Each path is a new rotation, seen through one point. The rows after it are directions, each followed by how far the rotation turns it, in degrees a step (0 if it stays put).
Each turn is a multiple of 5 degrees from 10 to 175, or 0.
Each row of a path follows its step; steps can be skipped.
Rotation 1:
step 0: [  1   4 -28  49  22 -33  52  -8  19  41 -41 -13  43 -66   5 -35  -6  57
 -10  73 -47  -4   8  49 -12   4 -24   3 -15 -25 -49  12  41  -2 -11 -30
 -19   2  -4 -19  29  22  -4]
step 1: [ 26   8   6 -52  25  26   2 -26  -9   3  35 -29  12  56 -24  -6  46  52
 -60  10 -37  37  58  31 -21 -38 -57   4  -6   6 -28 -10  19  61   7 -28
 -31 -26  -4   1  32  10 -12]
step 2: [ 63 -22  -7  -2  -6  -4  -3 -67  30  41 -36   4   8 -30   1 -83 -22  22
  -6  39   7 -14  57  38   5 -10   2  27  29  -6  -7 -30   2  20  37  22
 -15 -28  47 -17 -44  -1 -49]
step 3: [-13  -6 -10  -4 -36  35  -8   9  12 -11  -1  25  31 -22  40 -63  49  99
 -44  39 -10 -10  -4  44 -11  24 -14 -12 -39 -32 -26  25  13   1  -5 -16
 -68   6  -2  21  29  24 -16]
step 4: [-15  20 -11  -5   6 -23   2 -13 -12 -14  -9  15  45  40 -53 -29 -25  42
 -35  14  12   5  83  45 -18   2 -58  35  -4   0  -8 -75  28  20  19  17
 -31 -21   0 -52  28  -2  30]
step 5: [ 76 -50  -9   3 -17  -9 -18   3  15  53  -2 -12   5 -43 -17  -9 -13  45
  -5  17 -27 -12   7  56 -27  -2  -1  -7  11  31 -63 -21  35 -22  28 -42
 -41 -28  53  -4  37   5 -49]
step 6: [ -1 -35 -25  33  -2  54   7 -24  28 -17  35   4  34  43  35 -56   2  67
 -75 -12 -10  31  51  29  -2 -31   5 -28 -20 -30 -70   5  -8  20  23  -4
 -10 -17 -14 -18 -11 -20   9]
step 7: [-28 -14   3 -44 -13   0  -3 -64 -34  13 -33  39  10 -26 -29 -25 -57  72
  -3  38 -42   6  49  34 -29  12 -17  14  38 -23 -18 -35  35  -7  16 -11
 -20  19  39 -18 -32  41  22]
step 8: [ 58 -30   0  28 -23  -7   5  26  37  25   2  -3  -2  36  -9 -22  69  29
 -32  26 -10  37   8  72 -20  13   8 -14  -5 -42 -31 -22  28   4  10 -14
 -35  24  50 -23  52  65  13]
step 9: [-33 -17   4  -2 -20  21 -52  -9  61  28 -23 -23   4  18 -11 -11 -21  60
 -67  -3 -12  34  57  33 -16  33 -21   0  24  -2 -15 -53  10  34  61  10
 -13 -48 -10   4 -24 -48  -1]
step 10: [ 48 -38  -6 -19 -65  -9 -34 -40 -51  13  -4  48  45   0  21 -30 -33  45
 -23 -27   3   4  -8  52 -17   7  34  18  18 -39 -18 -18  14  -6   5 -27
 -74  16  58   3   0 -15   3]
step 11: [-39 -10 -46  79   3   1  15  19  48 -15 -27   5  26   3  -2 -24  -1  45
 -29  -4 -13  31  16  36  27   6 -35  -5  12 -53 -38 -23  -9 -26  52 -55
 -28   2  22 -40  36  35  45]
Directions:
[ -4  -8   1   7   0  23 -13 -18  -6  -9  -1  14   2  -8  13 -24 -10   0
  -5  -6   3  -2  -3 -16   8  -9   2  11  -5 -13   3  15  -7 -16   4   1
  -8   6   5   9 -14  -5  -2] | 95
[-19  -2  -9  -7  17  -6  21  -4 -18  -5 -16   5   9  -3  -4  -6  18  -3
  -2  -9  -6 -10   4   4   0  15  11   2  -3   0   1   4   7 -11  -3  -6
 -11  -6   4   2   1   5  28] | 100
[ -5   2  14   5 -10 -11  15 -16   8  -6  -8  10   6  22   8   9 -16   5
  10 -12 -16   5  -8  -9  -9  -2 -12  13  -7  -4   4   2  10   1 -14  -3
 -13 -10  -5  -3   5  13  -7] | 110
[ -6   3   8   2  34  -4 -18  12   8  -1 -12   3   8   1   4   3  -8  10
  16  10 -14 -12   4  -9  -2  10   3  -8  20  -9  -3  -4  -4  -3   4  -3
  -8  -5  -3  -3  -8  -1 -13] | 160
[ -1   1  -2  14   4 -12  -8  13  -9   3   7  -7  13 -11  -2  16 -20  -6
  -1  -9   5  -2   3  -1  -5  -8   4  15 -22   1 -17   2  -2   1   8 -18
 -18   0  -5  -1   4 -19   7] | 65
[  8  -5  10   3  -7  15   4   4  19   3   1  -9  18  -5  -9   9  -1  -3
  12  -6  -1 -21   2   5  11 -10   1   7   9  10   8  12 -12   5   3   3
 -10   1  23 -11   1  15  13] | 125
